One turning vector, and how many steps it has turned:
The counts run from 0 to 150.
24; 3; 12; -16; -15; 18; -6; 10; -7; -9; 2; -22; 14; 22; 33; 15; 5; 30; 34; -29; -16; 40; 10; -11; -14; -5; 23; -3; 59; -11; -19; 31; -20; -5; 30; 12; 31; -10; -20; -17; 16; -13; 19; 15; -27; -1; 0; -14; 2; -23; -13; 15; 2; -8; -10; -12; -17; -19; -7; 2; -11; 15; 4; 9; -2; -1; 1; 23; 17 -> 26
25; 0; -8; -8; -36; -2; -19; 0; 2; -16; 13; -27; 17; 9; 26; 16; 21; 41; 37; -27; -11; 24; 12; -9; -18; -4; 22; -19; 40; -12; -27; 26; -26; -4; 15; 11; 27; 6; -9; -13; 6; 10; 9; -5; -19; -3; -1; -27; -32; -16; -17; 7; -26; 12; 4; -14; -6; -14; 5; 14; -27; 30; 7; -10; 3; 22; 12; 20; -9 -> 136
2; 28; 8; 43; -12; 9; -22; -19; -4; -16; 1; -18; 8; 3; 22; -17; 8; 34; -8; -26; -23; 11; 7; -2; 1; 12; 21; -30; 35; -24; -29; 28; -20; -9; 9; -1; 33; 11; -7; -19; 21; 13; 5; 13; -6; 21; 4; -24; 1; -12; -8; -31; -29; 19; 5; -27; 16; 8; 4; -6; -34; 14; -11; -9; 8; 33; 19; 33; -24 -> 94
22; 39; 12; -4; 18; 4; -12; 0; -19; -19; 10; -13; 34; 9; 6; -2; 21; 3; 27; -9; 4; 44; 13; -10; -23; -12; 6; -17; 45; 1; -22; 16; -6; -1; 26; 31; 18; 2; -11; -1; 31; -17; 10; 37; 1; 8; 6; -28; 1; 8; -9; 6; -24; 5; -10; -44; 30; -4; -3; 22; -31; 4; 11; -4; 15; 11; -6; 16; 6 -> 114
1; 39; -2; 26; 27; 33; -37; 2; -12; -19; 1; -20; 22; 14; 0; -15; 8; 22; -7; -27; -19; 38; 10; -5; -15; 4; 24; -12; 28; -22; -26; 34; -16; -4; 29; 15; 33; -3; -10; -15; 29; -11; 5; 22; -5; 15; 0; 6; 18; -17; 19; 2; -7; 5; -10; -43; 31; -5; 3; -4; -18; 6; 1; 8; 11; 30; -9; 37; 7 -> 55
-31; 8; 0; 12; 2; 34; -21; 9; -7; -16; -6; -34; 27; -1; -11; -15; -5; 31; 1; -12; -20; 30; -6; -23; -20; 7; 13; -6; 22; -15; -41; 22; -23; 6; 16; -4; 10; 32; -11; 4; 27; -17; 7; 12; -10; 34; -1; -12; -16; -37; -6; -10; -24; 20; 12; -31; 19; 15; -5; -4; -37; -4; 29; -10; 7; 13; -1; 26; -25 -> 134
24; 13; -6; -19; -16; -13; -27; -4; 0; -34; 10; -21; 6; 7; 10; 31; 2; 25; 16; -16; 7; 38; 33; -20; -15; 7; -14; -46; 25; -21; -29; 38; -4; -11; 19; 2; 12; 21; -11; -12; 26; 0; 6; 8; -25; 14; 11; -27; 1; -25; -11; -8; -25; 26; 10; -17; 16; -18; 16; 19; -38; 4; -1; -4; 13; 12; 12; 11; -20 -> 62
14; -1; 20; -8; -5; 4; -4; 11; -10; -15; 10; 5; 24; 3; 21; 11; 24; 37; 22; -24; 17; 36; -5; -33; -7; -14; -11; -14; 62; -13; -24; 36; -28; -10; 42; 41; 13; -1; -23; -3; 10; -20; 7; 9; -24; 20; -1; -10; 25; -2; -10; -7; 0; -6; -28; -13; 8; 14; -27; 7; 5; 20; 7; -17; -4; 2; -17; 17; 13 -> 100
-25; 21; -3; -2; 17; -2; -29; -9; -17; -41; 13; -14; 30; -11; -7; -1; 1; 9; 22; 11; -5; 24; -2; -13; -25; 5; 8; -35; 7; -10; -12; 8; -22; -7; 20; 16; 11; 41; -2; 1; 24; -4; 10; 3; -9; 43; -2; -4; -2; -20; -3; -9; -27; 21; 0; -44; 23; -2; -10; 9; -31; -7; 20; -30; 12; 17; 2; 26; -30 -> 146
27; 18; 20; -24; -14; -18; 10; 1; -13; -22; 4; -10; 10; 4; 43; 30; 9; 12; 31; -11; 7; 46; 15; -17; -7; 2; -10; -28; 57; -10; -16; 23; -15; -10; 29; 31; 16; 22; -26; -4; 17; -6; 12; 22; -18; 15; 12; -18; 22; -14; -13; -10; -13; -1; -11; -30; 8; -7; -11; 34; -20; 5; -4; -12; 15; -11; 6; 20; 7 -> 101
9; -16; -7; -20; -21; 0; -12; 17; 3; -17; 9; -27; 37; 5; 10; 2; 27; 35; 23; -15; -2; 49; 0; -42; -22; -5; -1; -11; 33; -13; -20; 19; -31; 5; 13; 9; 2; 27; -27; -17; 4; -6; 1; 2; -21; 15; -16; -35; -31; -6; -6; -6; -26; 15; -1; -19; 0; -6; -3; 23; -15; 33; 19; -22; 2; 20; 8; 14; -18 -> 92
25; 42; 4; 1; 31; 1; -30; 0; -25; -26; 18; -8; 36; 4; 8; 1; 16; 0; 15; -9; -2; 49; 15; -6; -18; 6; 1; -24; 23; 0; -2; 18; -12; -8; 22; 24; 23; 7; -14; -24; 23; -11; -2; 27; -4; 29; -4; -15; 10; 9; 10; 7; -17; -2; -11; -48; 42; -3; 11; 13; -15; 0; -3; -10; 15; 25; -2; 28; 0 -> 71
-11; -22; 6; -11; -17; 20; 1; 18; -11; -2; 5; -31; 32; 3; 0; -12; 15; 40; 19; -14; -13; 35; -18; -24; -19; 0; 10; -5; 49; -17; -23; 32; -38; -9; 17; 7; 5; 20; -20; -3; 5; -16; 5; -13; -23; 37; -7; -14; -22; -29; -20; -9; -29; 4; 3; -16; -3; 17; -23; 16; -11; 18; 29; -29; 4; 4; 6; 28; -20 -> 21
-28; 19; 2; 5; 18; 13; -17; -2; -8; -33; 2; -1; 30; -12; 5; -12; 7; 23; 7; -3; 1; 32; -17; -33; -26; -4; -2; -19; 13; -14; -14; 16; -26; 0; 32; 27; 0; 44; -19; 0; 19; -3; 3; 10; -11; 39; -4; -7; 7; -18; 6; -23; -20; 24; -10; -47; 19; 9; -17; 9; -22; -4; 23; -33; 6; 15; -12; 25; -21 -> 103
14; 15; 5; -13; -14; 10; -22; 5; -14; -15; 2; -40; 24; 16; 0; 1; -6; 23; 16; -18; -10; 29; 27; -13; -18; 9; 8; -21; 46; -15; -33; 26; -5; -4; 10; -12; 27; 11; -19; -8; 34; -14; 15; 21; -17; 18; 8; -33; -24; -23; -19; 0; -34; 18; 18; -7; 3; -14; 1; 18; -44; 0; 13; 3; 7; 4; 19; 10; -27 -> 149
18; 7; 8; -13; 4; 3; -36; -2; -27; -28; 23; 7; 25; 11; 30; 19; 29; 17; 18; -29; -4; 44; 13; -32; -12; 3; 7; -11; 36; -3; -6; 10; -28; -6; 35; 20; 34; 9; -22; -35; 25; -14; -1; 14; -33; 33; -15; -20; 18; 9; 9; 10; -2; 0; -21; -7; 5; -17; -9; -3; 5; 11; -5; -13; -6; 15; 0; 21; 3 -> 84
-14; 18; -6; 0; 1; 0; -12; -3; -5; -43; 7; 2; 13; -4; 27; 23; 9; 34; 40; -11; 1; 31; -5; -28; -36; -7; 13; -20; 28; -12; -21; 20; -32; 4; 39; 33; 10; 37; -15; 1; 15; 4; 8; 1; -7; 9; 2; 10; 28; -25; 0; -8; 8; 19; -16; -32; 12; -5; -14; -9; -13; 5; 2; -26; 2; 10; -23; 31; 5 -> 2
8; 16; 7; 2; 17; 22; -51; -2; -30; -23; 25; -7; 31; 26; -2; -7; 25; 23; 25; -19; -14; 34; 20; -15; -22; 5; 28; -13; 22; 7; -3; 3; -17; -12; 30; 12; 45; -8; -4; -23; 30; -20; 7; 15; -18; 31; -15; -24; -10; 5; 1; 19; -19; 3; -12; -19; 7; -26; 0; -1; -15; 10; 10; -5; -7; 27; 3; 19; -9 -> 40
2; 6; 4; 14; -14; 36; -1; 12; 7; -3; -6; -31; 8; 18; 21; -1; -6; 52; 16; -18; -33; 35; -13; -12; -10; 6; 32; -3; 38; -34; -14; 40; -19; -8; 19; 2; 21; 16; -20; -22; 4; 4; 30; 5; -11; -4; -3; 3; -1; -47; 2; -9; 5; 6; 11; -29; -16; -13; -4; -3; -27; 13; 9; 2; 0; 21; 15; 35; -3 -> 38
-9; 26; 5; 25; 20; 25; -30; 2; -17; -23; 8; 7; 25; 6; -3; -7; 28; 25; -2; -25; 3; 33; 0; -22; -18; -10; 10; -14; 37; -4; -34; 24; -31; -2; 38; 31; 24; -5; -13; -7; 30; -25; -2; 16; -10; 24; -5; -6; 26; 3; 3; -11; -2; 4; -26; -30; 35; 21; -12; -12; 1; 1; 5; -10; -1; 23; -26; 26; 6 -> 99
-13; -4; -22; -21; 7; 7; -35; 11; -3; -40; 21; -8; 30; -9; 1; 12; 12; 28; 6; -13; -2; 44; -2; -45; -33; 12; -6; -21; 4; -13; -21; 15; -30; 14; 18; 10; 3; 49; -23; -11; 19; -1; -8; -1; -20; 31; -12; -12; 0; -17; 16; -9; -11; 24; -5; -30; 21; -6; -2; 6; -16; 7; 11; -24; 2; 24; -4; 23; -24 -> 76
6; 10; -12; 11; -20; -1; -23; -3; 5; -28; 13; -29; 5; -11; 22; 4; 3; 43; 8; -17; -23; 25; 7; 1; -13; 16; 13; -40; 26; -39; -31; 41; -20; -8; 9; 0; 20; 26; 5; -16; 7; 27; 8; -15; -13; 10; 5; -8; -9; -23; -6; -8; -24; 23; 18; -36; 14; -7; 8; 4; -30; 16; -6; -20; 19; 32; 23; 40; -18 -> 50
12; 4; -14; -33; -17; -11; -13; 4; -3; -42; 11; -7; 20; 0; 20; 40; 15; 26; 51; -9; 13; 41; 13; -27; -34; -6; 1; -29; 27; -6; -28; 27; -16; -2; 31; 27; 5; 32; -12; 7; 18; -2; 9; 2; -18; 3; 0; -22; 5; -23; -15; 9; -10; 24; -2; -27; 6; -27; -4; 18; -26; 10; 10; -16; 1; 5; -5; 20; -9 -> 18
-7; -1; -1; -23; -6; 2; -23; 8; -25; -27; 10; -17; 40; -10; 7; 6; 8; 12; 21; -17; -2; 37; 7; -35; -26; -1; -11; -13; 34; 9; -28; 7; -33; 5; 15; 14; 11; 32; -17; 1; 24; -13; -6; 3; -29; 49; -4; -30; -11; -3; -12; 0; -36; 18; -4; -17; 17; 4; -15; 20; -18; 5; 19; -29; 5; -7; -3; 15; -26 -> 5
18; 50; 5; -1; 13; 1; -25; -12; -16; -31; 8; -14; 21; 15; 22; 18; 7; 7; 37; -8; -10; 38; 25; 6; -26; -3; 25; -23; 30; 0; -16; 12; -6; -3; 28; 22; 35; 9; -10; -13; 32; 6; 13; 30; -5; 2; 2; -8; 9; -12; -1; 13; -16; 9; -2; -37; 17; -29; 4; 1; -30; -7; -2; 2; 5; 16; -1; 25; 5 -> 141
2; -7; 1; 2; -12; 10; -23; 1; -18; -19; 22; -10; 19; 5; 26; -7; 11; 27; 6; -22; -29; 33; -5; -36; -11; 9; 17; -6; 27; -11; 0; 6; -35; 0; 13; 3; 35; 31; -24; -43; -1; 4; -1; 5; -33; 42; -15; -23; -7; -3; 3; -10; -18; 1; -5; -25; -7; -10; -9; 8; -13; 20; 3; -31; 2; 23; 19; 29; -27 -> 80
19; 26; -2; 2; -4; 18; -21; -2; -8; -21; 1; -25; 3; 18; 31; 15; -8; 24; 17; -17; -34; 43; 15; -9; -12; 13; 23; -15; 24; -17; -20; 19; -18; 6; 20; -1; 40; 25; -18; -42; 22; 12; 13; 18; -20; 3; -3; -7; 9; -29; 19; 7; 4; 0; 3; -35; 10; -28; 21; -1; -21; 5; -13; 9; 4; 27; 16; 39; 5 -> 54
-7; 11; 4; 8; -6; 25; -7; 6; -5; -17; -6; -6; 12; 14; 35; 8; 2; 38; 13; -29; -25; 37; -10; -34; -12; -8; 26; 5; 41; -16; -31; 19; -30; 8; 33; 23; 33; 14; -30; -15; 21; -14; 10; 16; -22; 10; 1; -1; 26; -28; 12; -8; 22; -8; -16; -17; -4; -1; -12; -20; 5; 7; 1; -3; -6; 10; -11; 32; 12 -> 112
20; 8; 13; -11; -13; -11; -17; -5; -12; -35; 20; 1; 8; 8; 47; 31; 19; 20; 43; -20; -6; 28; 8; -6; -19; -2; 14; -27; 52; -1; -10; 16; -25; -9; 31; 29; 40; 7; -1; -13; 8; 6; 13; 8; -20; 13; 3; -7; 30; -11; -17; 6; -11; 1; -14; -27; 2; -12; -16; 0; -10; 15; -6; -19; 5; 1; -1; 31; 13 -> 14
-23; 3; -1; 16; -4; 15; -24; 4; -15; -15; 10; -18; 30; -12; 13; -16; 7; 29; -5; -20; -29; 36; -8; -25; -17; 10; 12; -5; 24; -12; -34; 5; -33; 15; 12; -5; 23; 31; -18; -22; 22; 1; -19; -1; -31; 42; -4; -23; -20; -10; -2; -14; -33; 15; 1; -21; 13; 20; -6; -2; -13; 10; 13; -26; 5; 18; 8; 32; -23 -> 107
19; 39; 36; 0; 16; 13; 2; -1; -25; -12; 3; -21; 33; 17; 20; -4; 6; -7; 25; -4; -8; 37; 9; -1; -15; -6; 17; -8; 54; 3; -3; 12; -12; -13; 31; 23; 27; 2; -23; -10; 27; -21; 17; 44; 1; 29; -4; -22; 4; -3; -10; -6; -25; -7; -14; -43; 16; 4; -12; 25; -27; -6; 13; 0; 15; 2; 3; 23; 5 -> 0
-4; -5; 11; 3; -10; 10; -30; -6; -21; -19; 9; -11; 30; 21; 10; -3; 24; 41; 26; -10; -10; 24; 8; -28; -22; 1; 32; -7; 34; -1; -6; 5; -28; -11; 19; 9; 37; 13; -25; -15; 19; -14; 10; 6; -24; 31; -19; -33; -24; -7; -19; -8; -31; 11; -1; -5; -22; -11; -19; 4; -22; 14; 21; -15; -15; 18; 15; 4; -25 -> 9
20; 8; 8; 17; -14; 7; -10; 13; 5; -8; -2; -31; 9; 10; -2; -12; 13; 45; -4; -33; 4; 27; 10; -17; -4; 6; -3; -33; 48; -31; -40; 54; -7; -15; 16; -1; 3; 1; -10; -1; 12; -3; 15; 11; -6; 3; 8; -31; -17; -11; -23; -25; -32; 18; 13; -17; 16; 6; -4; 17; -33; 20; 4; -6; 8; 24; 15; 15; -20 -> 78
